One turn or mirror swaps these rows in pairs. Which row does each one swap with?
The rows were stretched afterwards, more along some directions than others.
q905: [ 17 -28  35 -29  23  -4   5  19   9  -1  19  -1  15  -4  -1   1  19]
q706: [ 11  20 -11  23   0 -44   2  -5  19   6  14  -9 -56  34  12 -13 -10]
q489: [ 15  -3  -4  23  12 -42 -12   6  25  16  10  -8 -59  30   9 -29 -13]
q800: [-14 -10   0  -1 -11  19 -32 -18  -2 -16 -15  14   7 -23 -13   7  -5]
q428: [ -9  -4  13 -19  -8   8 -35  -1  13   7  -8  18 -20   1 -11   0   0]
q676: [ -2 -19  -5 -17   7   8   7   3 -11 -13  -6  -1  17   1   5  -4 -16]
q558: [-14  -3  21 -12  10  14 -18  -4  19 -11 -14  32  -3  -8  -2   7  -8]
q498: [ 16 -30  27 -25  20   1   6  17   3  -4  17  -5  21 -12  -2   1  23]
q956: [ -1 -19  -5 -16   7   6   4   3  -8 -17  -9  -2  15   3   5  -4 -17]
q658: [ -3 -20  -6 -18   5   7   0   0  -9 -16 -13   1  11   3   3  -4 -21]
q977: [ 17  -7 -18  31  -1 -41   3  -1  25  17  18 -19 -41  27   1 -17   8]
q20: [  0 -24  -4 -16   7   8   2   3 -10 -15  -9   3  16   1   3  -5 -17]
q260: [  9   7  -1  27   6 -37  10   5  14   8  23 -13 -49  27   1  -9  -8]
q408: [-13   6  14  -9  -1  16 -24 -15   5  -3  -4  29  -7 -12 -17   4  -3]
q934: [  0 -16  -8 -16   2   9   7  -1  -9 -15  -7  -3  17   2   2  -2 -15]
q742: [  6  -4  -8  31   0 -35  -5  -8  16  13  10   6 -50  25  15 -15 -13]
q404: [ 19 -28  36 -23  24  -6   6  19   8  -2  20  -2  14  -5  -4   1  22]
q365: [  0 -19  -6 -13   6   4   9   3 -11 -13  -5  -5  18   2   6  -4 -14]
q721: [ 20 -27  31 -22  23  -5   7  16   4  -1  19  -3  17  -6  -1   2  25]
q967: [ 20  21 -14  43   1 -49   1 -12  22   3  19 -11 -31  26  17 -10  -8]
q316: [ -5   5  14 -12   1  12 -27 -17   7 -17 -12  19   5 -15 -12   6   6]
q476: [ 14   4 -10  29   8 -43   9   2  15  15  11 -20 -55  36   0 -15 -13]
q654: [ -4  -8  12 -13  -5  10 -29  -8  -6  -9 -13  22  -5 -19 -22   8   5]
q970: [  7  10 -16  34   3 -37   3  -4  11  14  19 -26 -50  25   3 -19  -5]
q960: [-13  -6  17 -16  -1  15 -25   0  10  -8 -26  31   2 -11 -11   7 -16]
q576: [ -1   4  15 -18  -4  16   6 -11  -4   2 -10  11  14 -17 -18  25   8]
q664: [ 15 -31  27 -27  19   3   7  16   2  -6  15  -7  23 -13  -4   2  24]
q989: [  7   3 -14  27   6 -34 -20   1  21  17  11  -3 -41  22   6 -21 -26]
q748: [ 26  14 -20  26   2 -33  13   0   7  23  18 -31 -43  33  -2 -14   3]
q730: [-11   9   3   3  -3  16  -8 -10   6  -8  -3   8  10 -22  -9  14  14]
q572: [ 17 -28  27 -27  19   0   5  14   2  -4  15  -6  20 -11   1   4  23]
q592: [  0  20 -34  38  -4 -30  -2 -14   5  14  11 -18 -33  14  11 -14 -17]
q479: [-18 -14   6 -24  -5  18 -30 -10  -9  -8 -23  12 -12 -21 -21  10  -9]
q710: [ 20   6 -23  43  -6 -52  -9  -4  21   4   4 -12 -48  33  19 -11  -2]
q930: [ 17 -31  32 -25  23  -2   5  17   4  -5  16  -2  20 -10  -3   2  21]
q612: [-15  -9   6 -13  -3  16 -20  -8  -1  -2 -24  19   3 -19 -14  11   5]
q734: [ 13   9 -23  40  -2 -42  11   2  22  16  16 -21 -45  30   9 -16  -2]
q237: [ -3 -22  -2 -16   7   8  10   1 -10 -15  -5   1  22  -3   3  -1 -14]
q226: [-11  -6  12  -8   2   5  -6  -5  10  -6 -20  28   9   0  -5  18   8]
q510: [ 17 -26  33 -28  24   0   8  14   6  -2  21  -5  19  -8  -3   2  24]
q3: [  8  14  -1  30   8 -42  -3  -7  24   8  23 -11 -43  28  19 -12  -7]
q819: [  0 -18  -5 -16   5   8   7   2 -13 -13  -2  -3  18   1   2  -5 -14]
q389: [ -8 -12  19 -21  -1  17 -14  -2   3  -6 -21  12   0 -17 -26  17   3]
q536: [-13  -6  26 -21  -4  10 -24 -14   5  -9  -5  24  -9 -12 -20   3   5]
q80: [-15  -3   0  -2 -11  16 -14 -13  -2 -12 -22   7   9 -25 -13  19   2]
q519: [ 14  22 -20  37  -1 -45  -8  -8  25  16  14  -6 -47  30  19  -9 -12]
q601: [  3 -17  -8 -11   5   5   8   0  -9 -14  -6  -3  21   2   5   1 -15]
q986: [ 17 -30  24 -24  21  -2   4  18   4  -4  15  -9  17  -7  -1   0  23]

q730 swaps with q592
q967 swaps with q316
q408 swaps with q519
q742 swaps with q428

One turn or mirror swaps these rows in pairs. Which row does each one swap with?
The rows were stretched afterwards, more along some directions than others.
q546: [-14  26   9  -9  -6  -3  -2 -11  27  18 -16 -23 -22  18  26 -27  14]
q624: [ -2 -17   4 -33 -12 -22   5 -13 -12  19   3  14  13 -37 -15   0 -35]
q514: [-15  -8 -13 -25   8  20  -2  18  -8  -8 -49 -20 -11 -13  22   1  16]
q314: [-20  -7 -10 -19   9  22   0  10   0 -15 -38 -14 -10 -11  30   2  21]
q751: [  1 -20  -3  -3 -13 -19  -1  -4  11  -9 -14  13  10 -25  -6  -8 -10]
q814: [ 12 -11  -1 -14   1  -1   1  -1   3 -11 -37  30  -6  -7  13  -7  -5]
q780: [ -3   1  20 -44 -19   5  -8  -6  13   4 -12   5 -10 -13  52 -31   9]
q455: [ -1   2  15 -46 -15   6  -2 -20  14   4 -10  16 -13 -21  56 -30  -1]
q277: [ -5  -6 -12 -11   9  -5   2  -2   8 -15 -38  22   1  -3  24 -12   8]
q468: [ -7  -9  -4 -42  -7 -17   8  -9 -12  21   6  -5  19 -28 -17  -2 -23]
q863: [  0 -20  -3 -39   4  19 -18   0  25 -18 -40 -11 -22 -29  30 -29  16]
q96: [  9   3 -20 -11  -2 -15  -7  -7  15  24 -28   4  -5 -18   7 -28 -36]
q747: [  1 -17  -3 -42  -3  11 -16   4  22 -15 -37 -16 -21 -40  26 -20   4]
q336: [  4   1  18 -40 -20   5  -7 -15  15   9  -5   6 -15 -14  55 -22   0]
q699: [  1 -15  -7  -3  -8 -19 -11  -1  10 -12 -23   4   5 -22  -2  -4  -4]
q284: [  8 -27 -10   4  -3  -8   0   3   0 -13 -13   6   7 -20  -8  -7  -4]
q985: [-13  25  10 -12 -16 -10  -7   6  27  16 -18 -27 -21  20  19 -22   9]
q327: [  7 -22  -7 -37   4  21 -16  -6  13 -15 -39 -11 -21 -40  33 -11   6]
q232: [  7   0   6 -13 -17  -5   7  -7  -6  22  15  -8 -21  10   7  -8  -2]
q491: [  6 -11   1 -45 -11 -20  11  -7 -19  28   3   6  13 -37 -10   2 -31]
q475: [  0   0 -42 -12   3  12 -20   3  11   3 -41 -29  -5 -17  27  -8 -19]
q911: [ -8 -10  -1 -36  -5 -24   2 -14 -10  18   2   3  17 -32 -15  -2 -30]
q478: [ 10 -15   0  -9   1  -4  -1   4   1 -14 -39  32  -5 -10  17  -3  -6]
q169: [ -6  -8  25 -36 -17   7  -6 -10   7   1  -3   6 -17  -8  45 -21   9]
q41: [ -7   0  11 -39  -7   8  -8 -17  17   1 -13   6   0  -7  49 -34  12]
q882: [ -5  -7  15 -10 -15  -6   8   2  -2  10  23  -7 -17   9  -3 -14   0]
q620: [ -6  -8  -8  -7 -10 -12  -3  -4  11 -13 -14  -6  13 -10  -8  -9   6]
q152: [  7  -3   3 -16  -4   3  -4   6   2 -15 -38  26  -6 -12  24  -2  -1]
q9: [  0 -15  -6 -36  -1  10  -9  -8  27 -19 -34 -16 -19 -29  27 -20   4]
q17: [ -3 -26  -9 -30   0  18 -15   0  12 -17 -33 -20 -24 -38  23 -15   3]
q307: [ 13   9 -14 -18  -3 -12  -4  -3  21  31 -24   3  -6 -19  14 -37 -25]
q157: [-12  39   3 -16 -12 -10  -9  -2  26  24 -19 -27 -16  19  30 -21  11]
q783: [ -1   3 -44 -11   6  14 -22   4  -1  -7 -44 -30 -18  -9  26  -3 -17]
q736: [ -8 -23 -33 -15  10  28 -17   5 -31  -8 -20 -19  -5 -25  -4  17  -4]
q579: [  2  -8  -8  -4 -13 -14 -10   1  10 -11 -18   0  11 -19  -5  -2  -3]
q257: [  6 -10 -23 -36  -8  17  -8 -11 -15  11  -4   4  10 -30  30 -14 -20]
q388: [ -6  20 -25 -15   5 -18  -9 -20  20  22 -28  -7  -3  -6   8 -31 -24]
q2: [-14 -26 -23  -8  15  28  -9   4 -27 -17 -21 -19  -4 -20  -8   0   7]
q240: [  8   6 -24 -11  -5 -11  -8  -7  20  27 -23   5   1 -14  12 -33 -33]
q979: [  2 -13  -7 -30   5  12 -18  -9  32 -15 -36   0 -16 -33  34 -33   9]
q571: [-10  26   9 -17  -8 -10  -5   1  21  23 -21 -28 -19  12  15 -18   9]
q883: [ -4 -16  -6  -6  -8 -19   1  -7  10 -16 -18   4  11 -20  -2  -8  -2]
q843: [-15   0 -10 -22  -1  14   1  17  -5  -9 -42 -19  -8 -11  30   7  16]
q458: [ 16  -3  14 -26   3   2   6  -7  -2   2 -31   8 -20  11  25  -1   9]
q945: [ 23 -16   3 -27  -2   2  -7  -7  10  -7 -11   4 -18 -17   1 -12   0]
q228: [  0 -12  -1 -40 -10 -23   7 -12 -19  23  -1   8   8 -37  -5   5 -36]
q117: [  3 -16   2 -29  -6 -13   4  -9 -25  14   7   5   6 -28 -19   8 -34]
q57: [ 15  -4   0 -23  13   4   0   0  -6   9 -28   5 -21  13  25 -14  11]
q767: [ -7   4  13 -47 -22   8 -10 -11  17   4 -10   0 -14 -13  56 -33   2]
q400: [-11   1 -16 -29  10  17   0  13  -5  -6 -51 -20 -12 -14  28   5  19]

q620 swaps with q468
q96 swaps with q478
q277 swaps with q388
q2 swaps with q882
q336 swaps with q327

